The rows of Z fall into 3 groups, which share some directions, and each row is roughly a mix of its group's hidden directions, except some rows that fit no group.
Z, 140 rows:
[[ -7 -30  15 -11 -16   2   9 -14 -31  13  13 -11   3  40]
 [ 10  -2  19  11  20  -5  24  16  -9  30  23 -18 -33   5]
 [  5  13 -10  30  32  15  13  16  -5 -24  35   4 -10  -2]
 [-12   9 -18   4  14 -21 -35 -34 -22 -18  13  12   5  -9]
 [ 21 -28  -9  17  21 -17  -2 -25 -24  -5 -26   3 -26   0]
 [  3 -24  -2   0   6  24  25  14   4  38  -6 -12 -34   3]
 [ -8 -16  18  11   9   8  -5  33 -19  10 -33  14  15  29]
 [-23 -13 -19  30   9 -34  -4 -10 -11 -20  17 -21 -15   8]
 [ -8  11 -15 -25 -10 -17 -18 -19  17 -33 -11  15 -10  30]
 [  3  17   3  -1  10  41   9   8   7 -23   7   3 -28 -34]
 [-30  -7  -1  29   7  -8  13   4  10  39  21  19 -14  -9]
 [-13   1  -6 -10  19  -5 -33  13   0  26  11 -16  -2 -42]
 [ -5   2   0  11 -23 -14  16  15   1   7  28 -45 -18  18]
 [ -3  16 -27 -34   3  24 -11  13  22  -7 -26  -6 -23  -4]
 [ 10  21 -16 -31   7  27 -12   5  10  15 -39 -14  -2   9]
 [-23   6 -38  -4   4  14  21 -23   8   2   7 -16  18  30]
 [-15 -23 -12  11   9  30  -7  23  23   2  -1  -1  10 -40]
 [ -1  -1 -19   6 -18 -42 -13 -17  -4  12  13  32  21   4]
 [ -3   3   9 -17  -6  -3  35  19   5  15  24 -37 -23  10]
 [  4 -29  -2  11  -2  27 -10   9  15   9  -8   6  15 -48]
 [ 14   8 -48  15  15 -10   9  -1   3  21  29  18  -6   3]
 [ 15  16  17  30  14  13  21 -32   9 -16   1  23   5  21]
 [-15  22  -1  14  17  16  14  14 -47  -5   4 -18  -4  19]
 [ 30 -28  27  13 -12  10  16 -21 -20  -2 -10  -5  15  24]
 [ -9   8 -22   7 -15  16   8 -13 -36 -27 -19  -9 -10  29]
 [  7  11   6  -8   1  21 -22  -7 -38 -19   4  41   7  -6]
 [ 16   8  29  -7  18  19 -24  27  12  -5 -16 -26  -9  20]
 [ 20 -14  28  -3 -20  -7  37   9  28  22  -5   2   4 -15]
 [ 33   2  24  16 -25 -16  17   4 -19  30 -17  -4  -8  10]
 [ 13  -3  40   2  17  -7  -2 -12 -18  25  14  29  23  -8]
 [  5  11  35  17  18  29 -14  -5   6   0  32  -1 -27  -4]
 [ -5  16  16 -14  -4  32   3  -3  27 -14  25  -1 -26 -28]
 [ 20  -6   2  16 -10  15   9  26  48  10 -13   7 -11 -18]
 [-11  30  10 -19  23 -26  14  14  -7  -3   2 -35  21   1]
 [ -4  14  32  -2 -12  -8   4   5 -34  -1  -4  40 -22  -8]
 [ 10   4   7 -38   1  21  16   7  26  11 -10  24  -9 -30]
 [-16  19 -13  28   5  12 -29   7 -18 -39  13   1  -2  10]
 [ 18   7  -1  -7   8   1 -12 -36 -45 -10  -4  21  17  -4]
 [ -9  14  -4 -20   9  11 -19  12  12  10 -16 -26  25  40]
 [ -9 -19  20 -36 -13 -19   7   3  31   2  20  19  20   5]
 [ 26   1  16   9   6  31   6  32  15   2  -4  -2 -19 -34]
 [  4  17 -41   3   0   5   3 -39  24 -12  21  -1  -4   6]
 [ 14   8 -16  -1   4  -4   1 -42  19 -18   4 -36  -5  20]
 [ -6 -18 -37 -11  -8  -5  31 -20  -3  30 -12 -16   7 -14]
 [ -8  13  18 -17  41 -19   0   9 -10  31  21  11  -9  -9]
 [ -1  -5  21  22  14 -32 -21 -14   0   5  33  25 -11 -10]
 [-10   4   4  12   3  28  -3  -7 -37 -41  21   9  -3 -12]
 [  8  -6 -35  14  19  23  29 -12  13   9  15 -18 -24   8]
 [  1  -6  -8 -17  36   3  24  -8  32  13  -1 -13  31 -12]
 [-32   0  -6 -13  -6 -16   0   8  -9  35   1  10 -43  -8]
 [ -2   7 -23   0  18  24  37   2  -2 -22 -32   9 -16  11]
 [ -3  -2  16  -4 -33  -9 -18 -15  19  -5  28   9  15 -37]
 [ 10 -13  34  13  27  14  -8  17  -5  30  18  -7   0  24]
 [ 18  17   0   3  -7 -28 -31   3   8   9  32  33 -10  -6]
 [ -2   1  29 -30  -7  -6   9   5  -8  15  12  40   1 -30]
 [ 30  10  11 -44 -22   9  -6  -9  -4  21 -19 -12  -4 -11]
 [ -1   1 -51  16   9   2  22 -20  11   4  29   5   1  -3]
 [-22   5  31  -3 -17  -1   4  31  10 -24  32   5  -5 -17]
 [-41   8  -8 -36  16  -4 -20  21   7  11  14  12  -7   7]
 [ 33 -20  11 -21  12   4  24 -18 -20   1  12 -21   6  26]
 [  9  18 -32   4  -2 -17 -15 -30  23  -3  30   5   3  22]
 [  7  -1   8   5  -2 -21  28  -3  15  -4  26  -1 -50  -2]
 [ -4  18  -7 -20  32 -15   8   0   3  10  -4  39 -20 -26]
 [ 19  21  -2   9   0 -29  18  -7 -27   9  -4  -6 -30  31]
 [ -4  -5 -22  -5  15  35  20   0  14  21  -9 -28 -16  26]
 [-25  13   3   4 -13  12 -24  12 -16 -42  21  21  -2   5]
 [ -1 -24   4  18  13  -9  -1 -34  13 -18  30 -17  18 -23]
 [ -1 -36  15   9  -3  17  32   2 -12  15 -27  -8 -25  -8]
 [-11 -11   1  -2  14 -21   3  38  -9  20  22 -24  29  -9]
 [ 16  23 -16  12   9   2  21  -7 -28  25 -34   3   7  21]
 [  2 -36  19   9 -10 -18   0 -14  -5   7 -33 -18   9  31]
 [  7  -9  -8   9  25 -12  -5 -15 -26  -9 -30  14   9  40]
 [-21  -1 -13 -18 -25 -22  -7 -30  13  -3   8 -14  38   0]
 [  1 -16  18 -10   7  37   8  27   7  20 -21 -16 -28  -5]
 [  7  32 -21  -2  -5  19   5  -6 -15 -20 -36  -2  -4  30]
 [-10 -24  -4   7 -18 -41   2 -12 -17  11  -9  14  35   3]
 [-12 -26   2 -17 -25  12  12  -3 -13 -10   2 -20   1  46]
 [ 14 -13  -8 -22  20   9  11 -10 -20  34 -22 -25   0  25]
 [ 10   2   7 -38  -3  11   0 -16  20 -11 -20  42   8 -11]
 [ -9 -27  38 -11 -17 -18  12 -12 -13   6 -21 -29  -1   7]
 [  9 -19 -31  -7  -7  -2   6  -5  26  26  13 -11  -7 -40]
 [ 15 -11  21   1 -30  47 -11  -7  19 -14   3 -13   6  -6]
 [  9  -5  19  32   2   2   2  18  13  11  31 -11 -35  20]
 [ -2  14 -22  45  13  25   6  23  -5   5 -10   8  -6 -23]
 [  2   1 -12   1  -1  49  18  15 -19 -15 -20  -2  -4  26]
 [  7 -14  22  33   6 -18 -41  -8  -5  12  22  14   7  -3]
 [-22  16 -35 -31  14  -8  26   8  -8  -6 -20 -16  -9  -2]
 [  6   0  32  22 -13  23   6  20 -22 -31  24 -11  -2  -4]
 [-28  17  -4   4 -17  19  -2  22 -18 -37   4   3  -2  29]
 [ -3 -18  23 -15 -35 -17  17  12  36 -12   9 -17  -2  -4]
 [-18  12 -16 -15   0  28  26 -15 -14 -31 -12 -27   5 -10]
 [  1  -6  10 -11 -10  25 -16   9 -35 -24   5  -8 -38 -12]
 [ 26  -3   1  20  -1   0   1  12  44 -10  -8 -25  -7 -28]
 [  4   7 -36   2  15  18  -1 -18  28  -8   1 -29  10  28]
 [  4   5  10 -11  -7  12 -16  20 -13  -4 -43  24  10 -31]
 [ 22  22 -12  11  24  -3 -11   5  15   2  39  -5 -21  25]
 [ 23   2  31  30 -19 -19  -8 -11 -17  22  25   8   6  -7]
 [ -7  20   8  15  11  24   3   0   6 -21  24 -20 -38  22]
 [ -2  12   2   8  -5  35 -20 -21   3  28  19   0 -37   2]
 [ -7   4  23 -15 -16 -26 -10  21 -28  13  -9  27  14 -24]
 [-38 -10 -20   9  42   2  13   5  -3 -26   3  -9  -6   9]
 [-11  22  -1 -19   1 -30  38  -1 -25  13  15 -20  -6  -3]
 [-19   7   6  -9 -28   4 -23  23  -2 -44  11  -2 -18   5]
 [-23  14  11   3  11 -10  -1 -28   3 -40  31   5 -17   7]
 [-15 -25   0   6   5   9  18  19  -6  39  -4  -3  -6  39]
 [ 13  32   9   2 -26 -13   0 -13  16 -15  17  21 -34  14]
 [ 17  -8 -27  10  -8 -14  10 -21  -1 -19 -28  20 -29 -22]
 [-11   3 -34  14  -6 -21  13 -31  -2   3  24  17  14  27]
 [ 20  19 -19  11   0   3  -3 -16   2 -13  17  38 -26 -28]
 [ 32 -40   4   6   4   3 -23 -27  20  13   6   0   1 -15]
 [ 29  13 -26  27  24 -24  -1   9 -19   5  11  27  -1   3]
 [ -8   3   9 -33 -24  10  49  11   1 -14 -16  -3   3   1]
 [ -9   3   5  -5 -17  31  -6  11 -16 -44   9  18 -18 -17]
 [ -3   0  -6   8 -32 -20  -9  14  44   9 -11  16 -23 -11]
 [ -5 -32  26   2 -14 -23  -1   9 -18  25 -28   1  11  19]
 [ 19   1 -13  37 -13  27  18  -5 -17   6 -24  21  -8  14]
 [  9 -13  20  36  10 -24 -21 -13  -8   0  25   7 -16  24]
 [ 10  20  21 -23  28  17  28  12 -19  -2   1   5  25 -20]
 [ 19  -6  10  -1  20   1  38   9 -31  32 -16  -6   1   9]
 [ 29  -7 -18   0  28  13  -8 -37 -28   9 -17  -2  12   2]
 [ 11  17   9  36 -11 -29   1  -5 -19  13  28 -10 -25   1]
 [-16  23   2  14 -21  -6   1  25  28 -26   4  19 -13 -27]
 [-10   2  49  -1 -15  -7   6 -12 -12 -33  15  -2 -15 -13]
 [ 18  30  -6 -11   5  -7  32  13   7  24 -38   2  12   1]
 [-16  -2  39 -15 -27 -16 -17  13 -12  -1  -2  25  10 -23]
 [-26  -4  23 -22 -27   7   2 -26  11 -26  -8 -22  13 -12]
 [ 16 -23 -13  -7   8   0 -10 -46 -24  23  -8  19   3   3]
 [ -3  23  -6  12  24  27  -7   6 -21  -4   6  43  20   1]
 [ 20  24 -10   4   5 -22 -11   5 -15 -12  11  29   2 -41]
 [-11 -26  20 -36 -19  -6  13   3  23  -9  14 -10  21  21]
 [ -2  -2 -24  -2   6  -7  10 -29 -15  21 -19  12  24  39]
 [ -7  26 -15   2  -7 -23  -1 -39  -2 -23  26  10  11  20]
 [ 12   2  -3  20 -19 -13  11  18  32   0   2  36 -15  26]
 [ -4 -39  27  -9 -23   6  19  -6 -16  19  19  -5  -3  23]
 [-15  34  -3  -9 -10   7 -15   3  -8 -24   5  41  15 -20]
 [-14  -6  -2  29  17  40   4  29   0   4  -5  -6  30   9]
 [ -7   4  18  15  18  -2  -2  18  -9  32  14  27  37 -14]
 [-17  25   8   2  19 -13  32   8  14  -4  13   5  43  -2]
 [-21  19  23  -5  -4 -44 -14  16   2   2  26  -6  -4 -18]
 [ -2 -25  37   9   3  17   4  39  -7  13  -6   8 -22 -12]]

One row of each group comes first, with its name. Which group is each row after those in?
[  1  -1 -11   6  33  -6   2  41  -9  12  10 -27  27   7] => <114>
[ -5   6  -7   8 -20   5 -18  22  49  -6  13  26 -10  -6] => <85>
[ -1  10   7  -1   9  22 -30   8 -32 -33  15   8  18  22] => <2>

[-10  -4  12  -2  15  26  -1  28  -3  16 -19 -11   0  46] => <114>
[ 10 -15  -9  -3  -5 -25 -17  13 -17  28  -6 -41  -3  23] => <85>
[  3  11 -11  -2  19  19  34  14  17 -16 -15 -36  18   8] => <2>
[  0  -1  21 -41  36   0   6   7  15  18  10  18 -19  -3] => <85>
[  4   3  -3   9  -1 -19 -10 -19 -24 -17 -14  -4   7  52] => <85>
[ 13  11   0  17  13  26   0 -19  21 -39  13 -12 -25   7] => <114>
[-18   6 -22 -29   5  37   7   5   5 -20 -26 -22   9  -2] => <85>
[ 20 -16   6 -30  -1 -15  -1 -30 -26  28 -14   2  11  19] => <2>
[-10 -40  -2  15 -21 -18 -18   3  12  12 -10  24  29  -2] => <114>
[ 34 -10 -12  -8  17  10 -18 -33 -26  10 -19   4  15  14] => <2>
[ 10   6  -6  28  27  15  11  18 -13 -35   3   5   3 -32] => <114>
